In the data rows, the value 128 means zero.
Here are some numbered points:
[107 128 128 128 117 128 107 128 117 128 128 107 128 128 107 139 128 128
 107 128 128 107 128 128 107 128 107] 0
[117 128 128 128 107 128 117 139 107 139 128 107 128 138 117 139 128 139
 117 128 128 107 128 128 118 128 117] 1
[139 107 107 107  96 107 139 149  96 150 107 118 107 149 139 149 107 149
 139 107 107 118 118 107 139 107 139] 2
[149  96 107  96  96  96 149 149  96 160 107 128  96 149 149 149  96 149
 149 107  96 128 118 107 149  96 149] 3
[160  75  75  64  86  75 170 160  86 203  75 139  75 160 171 160  85 160
 170  75  64 150  86  75 171  75 171] 4
[170  64  64  64  86  64 170 160  86 213  64 150  75 160 171 160  64 170
 160  54  75 160  65  64 181  75 171] 5
[170  54  54  54  86  54 181 160  86 224  54 150  54 160 181 160  54 170
 170  54  53 160  54  54 171  54 181] 6
[160  43  54  43  96  54 160 170  86 224  54 181  54 181 171 170  43 170
 160  43  53 171  22  54 171  54 160] 7
[149  64  54  54  96  54 139 181  86 213  64 192  54 170 149 170  64 170
 149  54  53 192  33  54 149  64 149] 8
[128  64  75  75  96  75 128 181 107 192  54 181  75 170 139 170  75 181
 128  75  75 192  43  64 128  64 139] 9
[128  86  96  86 107  96 128 170 107 160  86 171  86 170 117 170  96 170
 117  85  85 171  75  86 128  86 117] 10
[107 107 107 107 117 107 107 181 117 139 107 192 107 181 107 181 107 181
 107 107 107 192  96 107 107 107 107] 11
[107 139 149 139 128 149 107 181 128 128 139 203 139 181 107 181 139 181
 107 138 138 203 139 139 107 139 107] 12
[128 170 170 170 149 170 117 170 149 160 170 171 170 170 117 170 170 170
 117 170 170 160 171 171 118 170 128] 13
[160 181 170 181 160 181 160 160 170 182 181 139 181 149 160 149 181 149
 160 181 181 139 181 181 171 170 160] 14
[192 170 170 181 170 181 181 149 181 182 170 118 170 149 181 160 170 149
 181 181 170 118 149 181 181 181 181] 15
[202 149 160 160 181 160 213 139 170 160 160 118 160 138 213 139 160 139
 213 160 149 118 128 149 192 160 202] 16
[224 128 128 128 160 128 213 128 181 128 128 107 128 117 213 128 128 128
 213 128 117 118 128 128 213 139 213] 17
[202 128 117 128 170 117 202 128 170 107 117 118 117 128 202 128 128 139
 213 128 128 107 139 139 202 117 192] 18
[192 117 128 117 181 117 192 128 170 128 128 107 128 117 192 128 128 128
 192 117 117 118 139 118 192 117 192] 19
[181 128 128 117 170 128 181 117 170 118 117 107 117 128 192 117 117 128
 181 117 117 107 139 128 192 128 192] 20
[160 128 128 128 160 128 160 117 170 118 128 107 128 117 160 117 128 117
 160 128 128 107 128 128 160 128 160] 21
[139 117 117 117 160 117 139 117 160 118 117 118 117 117 139 117 117 117
 139 117 117 118 139 118 139 117 139] 22
[117 128 128 128 149 128 117 128 149 128 128 107 128 128 117 128 128 128
 117 128 128 107 128 128 118 128 117] 23
[117 128 128 128 139 128 117 128 149 128 128 107 128 128 117 128 128 128
 117 128 128 107 128 128 118 128 117] 24
[107 128 128 128 139 128 107 128 139 128 128 107 128 128 107 128 128 128
 107 128 128 107 128 128 107 128 107] 25
[107 139 138 139 128 138 107 128 128 128 139 107 139 128 107 128 139 128
 107 138 138 107 128 139 107 139 107] 26
[107 139 138 139 128 138 107 128 128 128 139 107 139 128 107 128 139 128
 107 128 138 107 128 139 107 139 107] 27
[107 128 128 128 117 128 107 128 117 128 128 107 128 128 107 128 128 128
 107 128 128 107 128 128 107 128 107] 28
[107 139 138 139 117 138 107 128 117 128 139 107 139 128 107 128 139 128
 107 138 138 107 128 139 107 139 107] 29
[117 128 128 128 107 128 117 139 107 139 128 107 128 138 117 139 128 139
 117 128 128 107 128 128 118 128 117] 30
[128 107 107 107 107 107 128 149 107 150 107 128 107 149 128 149 107 149
 128 107 107 128 118 107 128 107 128] 31
[149  86  85  86  96  75 139 170  96 171  86 150  75 160 139 160  85 160
 149  85  75 150  75  86 139  86 139] 32
[160  86  85  75 107  85 149 160  96 182  86 150  75 160 149 160  75 160
 149  85  75 139  86  86 149  75 160] 33
[160  64  64  64 107  64 139 160  86 192  54 171  64 160 149 170  75 170
 139  64  75 160  54  64 139  64 160] 34
[139  86  85  86  96  85 139 160 107 171  86 150  86 160 139 160  85 160
 139  85  85 139  86  86 139  86 139] 35
[128  96  96  96  96  96 128 160 107 160  96 139  96 160 128 160  96 160
 128  96  96 139  96  96 128  96 128] 36
[117 107 117 107 107 117 117 149 107 139 107 128 117 149 117 149 117 149
 117 107 107 128 118 118 118 107 117] 37
[107 117 117 117 117 117 107 149 117 139 117 128 117 149 107 149 117 149
 107 117 117 128 118 118 107 117 107] 38
[107 128 128 128 117 128 107 149 117 128 128 128 128 149 107 149 128 149
 107 128 128 128 128 128 107 128 107] 39
[107 139 138 139 128 138 107 139 128 128 139 118 139 138 107 139 139 139
 107 138 138 118 128 139 107 139 107] 40
[107 139 138 139 139 138 107 139 139 128 139 107 139 128 107 139 139 139
 107 138 138 107 128 139 107 139 107] 41
[117 139 138 139 149 138 117 128 149 128 139 107 139 128 117 128 139 128
 117 138 138 107 128 139 118 139 117] 42
[139 128 128 128 160 128 128 128 160 128 128 107 128 128 139 128 139 128
 139 128 128 107 128 128 139 128 139] 43
[160 107 107 117 160 107 160 117 160 107 107 118 107 117 149 117 107 117
 160 107 107 118 139 107 160 107 160] 44
[170  96 107 107 170 107 170 117 170  97 107 118 107 107 171 107 107 107
 170  96 107 118 149 107 171 107 171] 45
[181  86  96  86 170  96 181 107 170  75  96 128  96 107 181 107  96 107
 181  96  96 118 149  96 181  96 181] 46
[202  75  75  75 170  75 202 107 181  44  75 128  75 107 192  96  75 107
 192  75  75 128 171  75 192  75 192] 47
[192  86  85  86 170  85 192 107 170  65  86 128  86 107 181 107  85 107
 192  85  85 128 160  86 181  86 181] 48
[170 117 107 117 170 117 170 117 170 107 117 118 107 117 171 117 107 117
 170 117 107 118 128 118 171 117 171] 49
[149 128 128 128 160 128 149 128 160 118 128 107 128 128 149 117 128 128
 149 128 128 107 128 128 149 128 149] 50
[149 107 107 107 160 107 149 117 160 107 107 118 107 117 149 117 107 107
 149 107 107 118 139 107 149 107 149] 51
[149 107 107 107 160 107 149 107 160 107 107 118 107 107 149 107 107 107
 149 107 107 118 139 107 149 107 149] 52
[149 117 117 117 160 117 149 117 160 118 117 118 117 117 149 117 117 117
 149 117 117 107 139 118 149 117 149] 53
[160 107 107 107 160 107 160 117 160  97 107 118 107 117 160 117 107 107
 160 107 107 118 139 107 160 107 149] 54
[160  96  96  96 160  96 160 107 160  97  96 128  96 107 160 107  96 107
 160  96  96 118 149  96 160  96 160] 55
[149 117 117 117 160 117 139 117 160 118 117 118 117 117 149 117 117 117
 149 117 117 118 139 118 139 117 139] 56
[139 107 117 107 160 107 139 117 160 107 107 118 107 117 139 117 107 117
 139 107 107 118 139 107 139 107 139] 57
[128 117 117 117 149 117 128 117 149 118 117 107 117 117 128 117 117 117
 128 117 117 107 139 118 128 117 128] 58
[128 128 128 128 149 128 128 128 149 128 128 107 128 128 128 128 128 128
 128 128 128 107 128 128 128 128 128] 59
[117 139 138 139 149 138 117 139 149 139 139 118 149 138 117 139 139 139
 117 138 138 118 128 139 118 139 117] 60
[117 149 149 149 139 149 117 149 139 139 149 118 149 149 117 149 149 139
 117 149 149 118 139 149 118 149 117] 61
[107 139 138 139 139 138 107 149 139 128 139 118 139 149 107 149 139 149
 107 138 138 118 139 139 107 139 107] 62
[107 139 138 139 128 138 107 160 128 128 139 150 139 160 107 160 139 160
 107 138 138 150 139 139 107 139 107] 63
[107 139 128 139 128 138 107 160 128 128 128 150 139 160 107 160 139 160
 107 138 128 150 128 128 107 139 107] 64
[107 128 128 128 128 128 107 170 128 128 128 160 128 170 107 170 128 170
 107 128 128 160 118 128 107 128 107] 65
[107 117 117 117 117 117 107 170 117 139 117 160 117 170 107 170 117 170
 107 117 117 171 118 118 107 117 107] 66
[107 117 117 117 117 117 107 170 117 139 117 181 117 170 107 170 117 170
 107 117 117 182 107 118 107 117 107] 67
[107 117 117 117 117 117 107 181 117 139 117 192 117 181 107 181 117 181
 107 117 117 192 107 118 107 117 107] 68
[107  96 107 107 117 107 107 181 117 139 107 203  96 181 117 181 107 181
 107 107  96 203  86 107 118 107 107] 69
[107 107 117 107 117 117 107 170 117 139 117 171 117 170 107 170 117 170
 107 117 117 171 107 107 107 107 107] 70
[107 117 117 107 117 107 107 170 117 139 107 171 107 170 107 170 107 170
 107 107 117 171 107 118 107 107 107] 71
[117 107 107 107 117 107 117 160 117 139 107 150 107 160 117 160 107 160
 117 107 107 150 107 107 118 107 117] 72
[117 117 117 117 117 117 117 149 117 139 117 128 117 149 117 149 117 149
 117 117 117 128 118 118 118 117 117] 73
[117 117 117 117 107 117 117 149 107 139 117 118 117 149 117 149 117 149
 117 117 117 118 118 118 118 117 117] 74
[128 107 107 107 107 107 128 149 107 150 107 128 107 149 128 149 107 149
 128 107 107 128 107 107 128 107 128] 75
[128  86  96  96 107  96 128 160 107 160  96 150  96 160 128 160  96 160
 139  96  96 150  96  96 128  96 128] 76
[139 107 107 107  96 107 139 149  96 160  96 128 107 149 139 149 107 149
 139 107 107 128 107  96 139 107 139] 77
[139  96 107 107  96  96 139 149 107 160 107 128  96 149 139 149  96 149
 139 107  96 128 107 107 128  96 139] 78
[117 117 117 117 107 117 128 139 107 139 117 118 117 138 117 139 117 139
 128 117 117 118 128 118 118 117 128] 79
[128 128 128 128 107 128 117 139 107 139 128 107 128 138 117 139 128 139
 128 128 128 107 128 128 118 128 117] 80
[117 128 138 139 107 138 117 128 117 128 128 107 128 128 117 128 128 128
 117 138 138 107 128 128 118 128 117] 81
[107 128 128 128 117 128 107 139 117 128 128 118 128 138 117 139 128 139
 107 128 128 107 128 128 107 128 107] 82
[107 128 128 128 117 128 107 139 117 128 128 107 128 138 107 139 128 139
 107 128 128 107 128 128 107 128 107] 83
[107 128 128 128 117 128 107 139 117 128 128 118 128 138 107 139 128 139
 107 128 128 118 128 128 107 128 107] 84
[107 128 128 128 117 128 107 139 117 139 128 118 128 149 107 149 128 139
 107 128 128 118 128 128 107 128 107] 85
[107 128 128 128 117 128 107 139 117 128 128 118 128 138 107 139 128 139
 107 128 128 118 128 128 107 128 107] 86
[107 128 128 128 117 128 107 139 117 128 128 107 128 138 107 139 128 139
 107 128 128 107 128 128 107 128 107] 87
[107 128 128 128 117 128 107 139 117 128 128 107 128 138 107 139 128 139
 107 128 128 107 128 128 107 128 107] 88
[107 128 128 128 117 128 107 128 117 128 128 107 128 128 107 128 128 128
 107 128 128 107 128 128 107 128 107] 89
[107 128 128 128 117 128 107 128 117 128 128 107 128 128 107 128 128 128
 107 128 128 107 128 128 107 128 107] 90
[107 139 138 139 117 138 107 128 117 128 139 107 139 128 107 128 139 128
 107 138 138 107 128 139 107 139 107] 91
[107 139 138 139 117 138 107 128 117 128 139 107 139 117 107 117 139 117
 107 138 138 107 128 139 107 139 107] 92
[107 139 138 139 128 138 107 117 128 128 139 118 139 117 107 117 139 117
 107 138 138 118 128 139 107 139 107] 93
[107 139 138 139 128 138 107 117 128 128 139 118 139 117 107 117 139 117
 107 138 138 118 128 139 107 139 107] 94
[107 139 138 139 117 138 107 117 117 128 139 118 139 117 107 117 139 117
 107 138 138 118 128 139 107 139 107] 95
[107 139 138 139 117 138 107 117 117 128 139 118 139 117 107 117 139 117
 107 138 138 118 128 139 107 139 107] 96
[107 139 138 139 117 138 107 117 117 128 139 107 139 117 107 117 139 117
 107 138 138 107 128 139 107 139 107] 97
[107 149 149 149 117 149 117 107 117 128 149 118 149 107 117 107 149 107
 117 149 149 118 128 149 107 149 117] 98
[117 149 149 149 117 149 117 117 107 128 139 118 149 117 117 117 139 117
 117 149 149 118 128 139 118 149 117] 99
[128 149 149 149 107 149 128 117 107 118 149 118 149 117 117 117 149 117
 128 149 149 118 128 149 118 149 117] 100
[128 139 138 139  96 138 139 128 107 128 139 107 139 128 128 128 139 128
 139 138 138 107 128 139 128 139 139] 101
[139 149 149 149  96 138 139 117  96 118 149 118 149 117 139 117 149 117
 139 138 149 107 128 139 139 139 139] 102
[139 149 138 139  96 149 139 117  96 118 149 107 149 117 139 117 139 128
 139 138 138 107 128 139 139 139 139] 103
[139 149 149 149  96 149 149 117  96 118 149 107 149 117 139 117 149 117
 139 149 149 107 128 149 149 149 139] 104
[139 149 160 160  96 149 139 117  96 107 149 118 149 117 139 117 160 117
 139 149 160 118 118 149 139 160 139] 105
[139 149 149 149  96 149 139 117  96 118 149 107 149 117 139 117 149 117
 139 149 149 107 128 149 139 149 139] 106
[139 149 149 149  96 149 139 117  96 118 149 118 149 117 139 117 149 117
 139 149 149 118 128 149 139 149 139] 107
[128 149 149 149 107 149 128 117 107 118 149 118 149 117 128 117 149 117
 128 149 149 118 128 149 128 149 128] 108
[128 139 138 139 107 138 139 128 107 128 139 107 139 128 128 128 139 117
 128 138 138 107 128 139 128 139 128] 109
[139 139 138 139  96 138 139 117  96 128 139 107 139 117 139 117 139 117
 139 138 138 107 128 139 139 139 139] 110
[128 149 149 149 107 149 128 117 107 118 149 118 149 117 128 117 149 117
 128 149 149 118 118 149 128 149 128] 111
[117 149 149 149 107 149 128 107 107 118 149 118 149 107 128 107 149 107
 128 149 149 118 118 149 128 149 128] 112
[117 149 149 149 107 149 117 107 107 118 149 128 149 107 117 107 149 107
 117 149 149 128 118 149 118 149 117] 113
[107 149 149 149 117 149 107  96 117 128 149 139 149  96 107  96 149  96
 107 149 149 139 118 149 107 149 107] 114
[107 149 138 139 117 138 107  96 117 128 149 139 149  96 107  96 139  96
 107 149 149 139 118 149 107 149 107] 115
[107 128 128 128 128 128 107  85 128 128 128 160 128  85 107  86 128  86
 107 128 128 160 128 128 107 128 107] 116
[107 117 117 117 139 117 107  96 139 128 117 150 117  96 107  96 117  96
 107 117 117 150 139 118 107 117 107] 117
[117 107 107 117 139 107 117  96 139 118 117 139 117  96 117  96 107  96
 117 117 107 139 149 107 118 107 117] 118
[128  96  96  96 149  96 128  96 149  97  96 150  96  96 128  96  96  96
 128  96  96 150 171  96 128  96 128] 119
[139  96  96  96 160  96 139  96 160  97  96 139  96  96 139  96  96  96
 139  96  96 139 160  96 139  96 139] 120
[139  96  96  96 160  96 139  96 160  97  96 139  96  96 139  96  96  96
 139  96  96 139 160  96 139  96 139] 121
[139  86  85  86 160  85 139  96 160  86  86 150  86  96 139  96  85  96
 139  85  85 150 181  86 139  86 139] 122
[139 107 107 107 160 107 139 107 160 107 107 128 107 107 139 107 107 107
 139 107 107 128 149 107 139 107 139] 123
[128 107 107 107 149 107 128 107 149 107 107 128 107 107 128 107 107 107
 128 107 107 128 149 107 128 107 128] 124
[117 117 117 117 149 117 128 117 149 118 117 118 117 117 117 117 117 117
 128 117 117 118 139 118 118 117 117] 125
[128 117 117 117 149 117 128 117 149 118 117 118 117 117 128 117 117 117
 128 117 117 118 139 118 128 117 128] 126
[117 117 117 117 149 117 117 107 149 118 117 118 117 107 117 107 117 107
 117 117 117 118 139 118 118 117 117] 127
[117 117 117 117 149 117 117 107 149 118 117 118 117 107 117 107 117 107
 117 117 117 118 139 118 118 117 117] 128
[117 117 117 117 149 117 117 117 149 118 117 118 117 117 117 117 117 117
 117 117 117 118 139 118 118 117 117] 129
[117 117 117 117 149 117 117 107 149 118 117 118 117 107 117 107 117 107
 117 117 117 118 139 118 118 117 117] 130
[117 117 117 117 149 117 117 107 149 118 117 128 117 107 117 107 117 107
 117 117 117 128 139 118 118 117 117] 131
[107 117 117 117 139 117 117 107 139 128 117 128 117 107 117 107 117 107
 117 117 117 128 139 118 118 117 117] 132
[107 128 128 128 139 128 107 117 139 128 128 118 128 117 107 117 128 117
 107 128 128 118 128 128 107 128 107] 133
[107 128 128 128 139 128 107 107 139 128 128 118 128 107 107 107 128 107
 107 128 128 118 139 128 107 128 107] 134
[107 117 117 117 139 117 107 107 139 128 117 128 117  96 107 107 117 107
 107 117 117 128 139 118 107 117 107] 135
New points follow, each followed by the numbers of its two nearest points above, looking only along the 3 directions in which the numbered points spread most, smallest number first.
[117 107 107 107 149 107 117  96 149 118 107 150 107  96 117  96 107  96
 117 107 107 150 160 107 118 107 117] 118 124
[107 149 149 149 117 149 107  75 117 128 149 192 149  75 107  75 149  75
 107 149 149 192 107 149 107 149 107] 114 115
[107 117 117 117 117 117 107 149 117 139 117 128 117 160 107 160 117 160
 107 117 117 139 118 118 107 117 107] 38 74
[192  54  54  54 170  54 192  96 170  22  54 160  54  96 192  96  54  96
 192  54  53 150 213  54 192  54 192] 47 48
[107 128 128 128 139 128 107 107 139 128 128 128 128 107 107 107 128 107
 107 128 128 128 139 128 107 128 107] 133 134
[170 170 160 170 149 170 181 149 160 171 170 128 170 149 181 139 170 149
 181 170 170 128 160 181 171 170 181] 14 15
[128 117 117 128 107 117 128 139 107 139 128 107 128 138 128 139 117 139
 128 128 128 107 128 128 128 128 128] 79 80
[149 128 128 128 160 128 149 117 160 118 128 107 128 128 149 117 128 117
 149 128 128 107 128 128 149 128 149] 21 50
[139 181 181 181  96 181 139  96  96  86 181 150 181  96 139  96 181  96
 139 181 181 150  86 181 139 181 139] 105 106
[160 117 107 107  96 107 170 139  86 160 107 118 107 138 160 139 107 139
 160 107 107 107 118 107 160 117 160] 2 3
[139 107 107 107 160 107 139 107 160 107 107 128 107 107 139 107 107 107
 139 107 107 118 149 107 139 107 139] 57 123
[117 160 160 160 149 160 117 170 149 150 160 160 160 170 117 160 160 170
 117 160 160 160 160 160 118 160 117] 13 61
[107 128 128 128 139 128 107 117 139 128 128 118 128 117 107 117 128 117
 107 128 128 118 128 128 107 128 107] 25 133
[139 117 117 117  96 107 139 149  96 150 117 118 107 149 139 149 107 149
 139 107 107 118 118 107 139 117 139] 2 77
[117 139 138 139 139 138 117 128 139 128 139 107 139 128 117 128 139 128
 117 138 138 107 128 139 118 139 117] 42 60
[107 149 149 149 128 149 107  75 128 128 149 203 149  75 107  75 149  75
 107 149 149 203 118 149 107 149 107] 114 115
[128 128 128 128 149 128 128 117 149 128 128 107 128 117 128 117 128 117
 128 128 128 107 128 128 118 128 128] 23 59
[160 107  85 107  86 107 160 149  86 171 107 118  96 138 181 139 117 139
 170 107 107 118 118  96 160 107 171] 3 77
[128 128 128 128 149 128 128 117 149 128 128 107 128 117 128 117 128 117
 128 128 128 107 128 128 128 128 128] 23 59
[139 107 107 107 160 107 139 107 160 107 107 118 107 107 139 107 107 107
 139 107 107 118 149 107 139 107 139] 57 123
[107 128 128 128 139 128 107 107 139 128 128 118 128 107 107 107 128 107
 107 128 128 118 128 128 107 128 107] 133 134
[117 170 170 170 149 181 117 181 149 160 170 181 181 181 117 170 181 181
 117 181 170 182 192 181 118 181 117] 13 61
[107 160 160 160 117 149 107  75 117 128 149 192 160  75 107  75 149  75
 107 149 160 192  96 149 107 160 107] 114 115
[117 139 138 139 139 138 117 139 139 139 139 118 139 138 117 139 139 139
 117 138 138 118 128 139 118 139 117] 60 109
[139 128 128 128  96 128 139 139  96 139 128 107 117 138 139 139 128 139
 139 128 128 107 128 128 139 128 139] 80 101
[139 192 181 181  96 192 139  85  96  86 192 150 192  85 139  86 192  86
 139 192 181 160  75 192 139 192 139] 13 105
[117 149 149 149 139 149 117 149 139 139 149 128 149 149 117 149 149 149
 117 149 149 128 139 149 118 149 117] 60 61
[107 128 128 128 128 128 107 170 128 128 128 181 128 170 107 170 128 170
 107 128 128 182 118 128 107 128 107] 65 66
[139 107 107 107 160 107 139 107 160 107 107 118 107 107 139 107 107 107
 139 107 107 118 149 107 139 107 139] 57 123
[149  96  85  86  96  85 139 149  96 171  86 128  96 160 139 160  85 160
 149  96  96 139  96  86 139  96 149] 35 76
[128 139 128 128 149 128 128 128 149 128 128 107 139 128 128 128 128 128
 128 128 128 107 128 128 128 128 128] 43 59
[107 149 149 149 139 149 107 149 139 139 149 118 149 149 107 149 149 149
 107 149 149 118 139 149 107 149 107] 61 62
[181 128 128 128 170 128 181 117 170 118 117 107 128 128 171 117 128 128
 181 128 128 107 128 128 181 117 181] 19 20
[128 117 117 117 107 128 128 139 107 139 117 118 117 138 128 139 117 139
 128 117 117 118 128 118 128 117 128] 73 79
[160 160 149 149  96 160 160 117  96 107 160 118 149 117 171 107 160 117
 160 149 149 107 128 149 160 149 160] 104 106
[128 107 107 107 149 107 128 107 149 107 107 128 107 107 128 107 107 107
 128 107 107 128 149 107 128 107 128] 123 124
[149 107 107 107 160 107 149 107 160  97 107 118 107 107 149 107 107 107
 149 107 107 118 149 107 160 107 149] 51 52
[107 128 128 128 128 128 107 117 128 128 128 107 128 117 107 117 128 117
 107 128 128 107 128 128 107 128 107] 25 133
[117 149 149 149 139 149 117 160 139 139 149 139 149 160 117 149 149 149
 117 149 149 139 149 149 118 149 117] 61 62
[139 107 107 107 160 107 139 107 160 107 107 118 107 107 139 107 107 107
 139 107 107 118 149 107 139 107 139] 57 123
[107 128 128 128 128 128 107 170 128 128 128 160 128 170 107 170 128 170
 107 128 128 160 128 128 107 128 107] 64 65
[192 160 170 170 181 170 192 149 170 171 160 118 160 138 202 149 160 139
 192 170 160 107 139 160 202 160 202] 15 16
[107 139 138 139 139 138 107 160 139 128 139 139 139 160 107 160 139 160
 107 138 138 139 139 139 107 139 107] 63 64
[139 192 192 181  96 181 139  85  96  86 192 160 181  96 139  86 181  86
 139 192 191 160  75 181 139 192 139] 13 105
[117 139 138 139 139 138 117 139 139 128 139 107 139 138 117 139 139 139
 117 138 138 107 128 139 118 139 117] 60 109
[107 149 149 149 139 149 107 192 139 128 149 224 149 191 107 192 149 181
 107 149 149 224 160 149 107 149 107] 12 63
[128 128 128 128 149 128 128 117 149 128 128 107 128 117 128 117 128 117
 128 128 128 107 128 128 128 128 128] 23 59
[170 128 128 128 170 128 170 128 170 118 128 107 128 117 171 117 128 128
 170 128 128 118 128 128 171 128 171] 20 21
[192  32  32  33 170  32 192  85 170   0  33 181  32  75 192  86  32  86
 192  32  32 182 255  33 192  33 192] 47 48
[107 139 138 139 128 138 107 181 128 128 139 213 139 191 107 181 139 181
 107 138 138 213 139 139 107 139 107] 12 65
[117 149 149 149 107 149 117 107 107 118 149 128 149 107 117 107 149 107
 117 149 149 128 118 149 118 149 117] 98 113
[149 128 128 128 160 128 149 128 160 118 128 107 128 117 149 128 128 128
 149 128 128 107 139 128 149 128 149] 21 50
[117 192 202 192 149 192 128 192 149 171 192 224 192 191 128 192 202 181
 128 192 191 224 234 202 128 192 128] 13 14
[117 139 138 139 139 138 117 139 139 128 139 107 139 138 117 139 139 139
 117 138 138 107 128 139 118 139 117] 60 109
[128 107 107 107 149 107 128 107 149 107 107 128 107 107 128 107 107 107
 128 107 107 128 149 107 128 107 128] 123 124
[107 128 128 128 128 128 107 117 128 128 128 107 128 117 107 117 128 117
 107 128 128 107 128 128 107 128 107] 25 133
[107 128 128 128 128 128 107 170 128 128 128 160 128 170 107 170 128 170
 107 128 128 171 118 128 107 128 107] 64 65
[107 128 128 128 128 128 107 170 128 128 128 160 128 170 107 170 128 170
 107 128 128 160 118 128 107 128 107] 64 65
[117 139 138 139 149 138 128 128 149 128 139 107 139 128 117 128 139 128
 117 138 138 107 128 139 118 139 117] 42 109
[128 160 160 170 149 160 128 160 149 150 170 139 170 160 128 160 170 160
 128 160 170 139 160 171 128 160 128] 13 61
[107 139 149 149 139 138 107 149 139 139 139 118 139 149 107 149 139 149
 107 138 138 118 139 139 107 139 107] 40 62
[107 139 138 139 128 138 107 160 128 128 139 139 139 160 107 160 139 160
 107 138 138 139 128 128 107 139 107] 63 64
[128 170 160 170  96 170 128 107 107 107 170 128 170 107 128 107 170 107
 139 170 160 128 107 160 139 170 128] 105 108
[192  43  54  54 170  54 192  85 170  12  43 160  54  85 192  86  54  86
 192  54  53 160 224  54 192  43 192] 47 48
[117 107 107 107 107 107 117 149 107 139 117 128 107 149 117 149 107 149
 117 107 107 128 118 107 118 107 117] 37 72
[117 139 138 139 139 138 117 128 149 128 139 107 139 128 117 128 139 128
 117 138 138 107 128 139 118 139 117] 42 60
[128 117 117 128 107 117 128 139 107 139 117 107 117 138 128 139 128 139
 128 117 117 107 128 118 128 117 128] 73 79
[117 139 138 139 139 138 117 128 139 128 139 107 139 128 117 128 139 128
 117 138 138 107 128 139 118 139 117] 42 60
[128  86  85  86 107  85 128 181 117 160  86 192  86 181 128 170  85 181
 128  85  85 192  65  86 118  86 128] 10 32
[107 149 149 149 117 149 107  96 117 128 149 139 149  96 107  96 149  96
 107 149 149 139 118 149 107 149 107] 114 115
[149 170 170 170 160 170 149 149 160 171 170 128 170 149 149 149 170 149
 139 170 170 139 160 171 149 170 149] 13 14
[107 128 128 128 139 128 107 117 139 128 128 118 128 117 107 117 128 117
 107 128 128 118 128 128 107 128 107] 25 133
[128 128 128 128 107 128 128 128 107 139 128 107 128 128 128 128 128 128
 128 128 128 107 128 128 128 128 128] 59 80
[107 128 128 128 139 128 107 107 139 128 128 118 128 107 107 107 128 107
 107 128 128 118 139 128 107 128 107] 116 134
[107 139 138 139 139 138 107 149 139 128 139 128 139 149 107 149 139 149
 107 138 138 128 139 139 107 139 107] 40 62
[117 139 138 139 149 138 117 128 139 128 139 107 139 128 117 128 139 128
 117 138 138 107 128 139 118 139 117] 42 60
[128 202 202 202 149 202 128 181 160 182 202 213 202 181 128 181 202 181
 128 202 202 213 234 202 128 202 128] 13 14
[128 117 117 117 107 117 128 139 107 139 117 118 117 138 128 139 117 139
 128 117 117 118 128 118 128 117 128] 73 79
[139 117 117 117 160 117 139 117 160 118 117 118 117 117 139 117 117 117
 139 117 117 118 139 118 139 117 139] 22 56
[128 128 128 128 149 128 128 117 149 128 128 107 128 117 128 117 128 117
 128 128 128 107 128 128 128 128 128] 23 59
[107 139 138 139 139 138 107 149 139 128 139 128 139 149 107 149 139 149
 107 138 138 128 139 139 107 139 107] 40 62
[117 139 138 139 139 138 117 139 139 128 139 107 139 138 117 128 139 139
 117 138 138 107 128 139 118 139 117] 42 60
[139 139 138 139  96 138 139 128 107 128 139 107 139 128 139 128 139 128
 128 138 138 107 128 139 139 139 128] 101 109
[107 117 117 117 117 117 107 149 117 139 117 128 117 149 107 149 117 149
 107 117 117 128 118 118 107 128 107] 38 74
[107 139 138 139 128 138 107 160 128 128 139 139 139 160 107 160 139 160
 107 138 138 139 128 139 107 139 107] 63 64
[107 160 160 160 139 160 107 181 139 139 160 203 160 181 107 181 170 181
 107 160 160 213 181 160 107 160 107] 12 13
[107 149 149 149 139 149 107 149 139 139 149 128 149 149 107 149 149 149
 107 149 149 128 139 149 107 149 107] 61 62
[149 128 117 117  96 117 149 128  96 139 117 118 117 138 149 139 128 139
 149 117 117 107 128 118 149 117 160] 2 43
[139 107 107  96 107 107 128 160  96 150 107 128  96 149 139 149  96 149
 139  96 107 128 107  96 128  96 139] 77 78
[170 107 107 107  86 107 170 139  86 160 117 118 107 138 160 139 117 149
 170 107 117 107 118 107 171 117 171] 2 3
[107 128 128 128 139 128 107 117 139 128 128 118 128 117 107 117 128 117
 107 128 128 118 139 128 107 128 107] 133 134
[107 128 128 128 139 128 107 117 139 128 128 107 128 117 107 117 128 117
 107 128 128 107 128 128 107 128 107] 133 134
[107 139 138 139 128 138 107 181 128 128 139 213 139 181 107 181 139 181
 107 138 138 213 139 139 107 139 107] 12 65
[107 149 149 149 117 149 107  75 117 128 149 203 149  75 107  75 149  75
 107 149 149 203 107 149 107 149 107] 114 115
[107 139 138 139 128 138 107 160 128 128 139 150 139 160 107 160 139 160
 107 138 138 139 128 139 107 139 107] 63 64
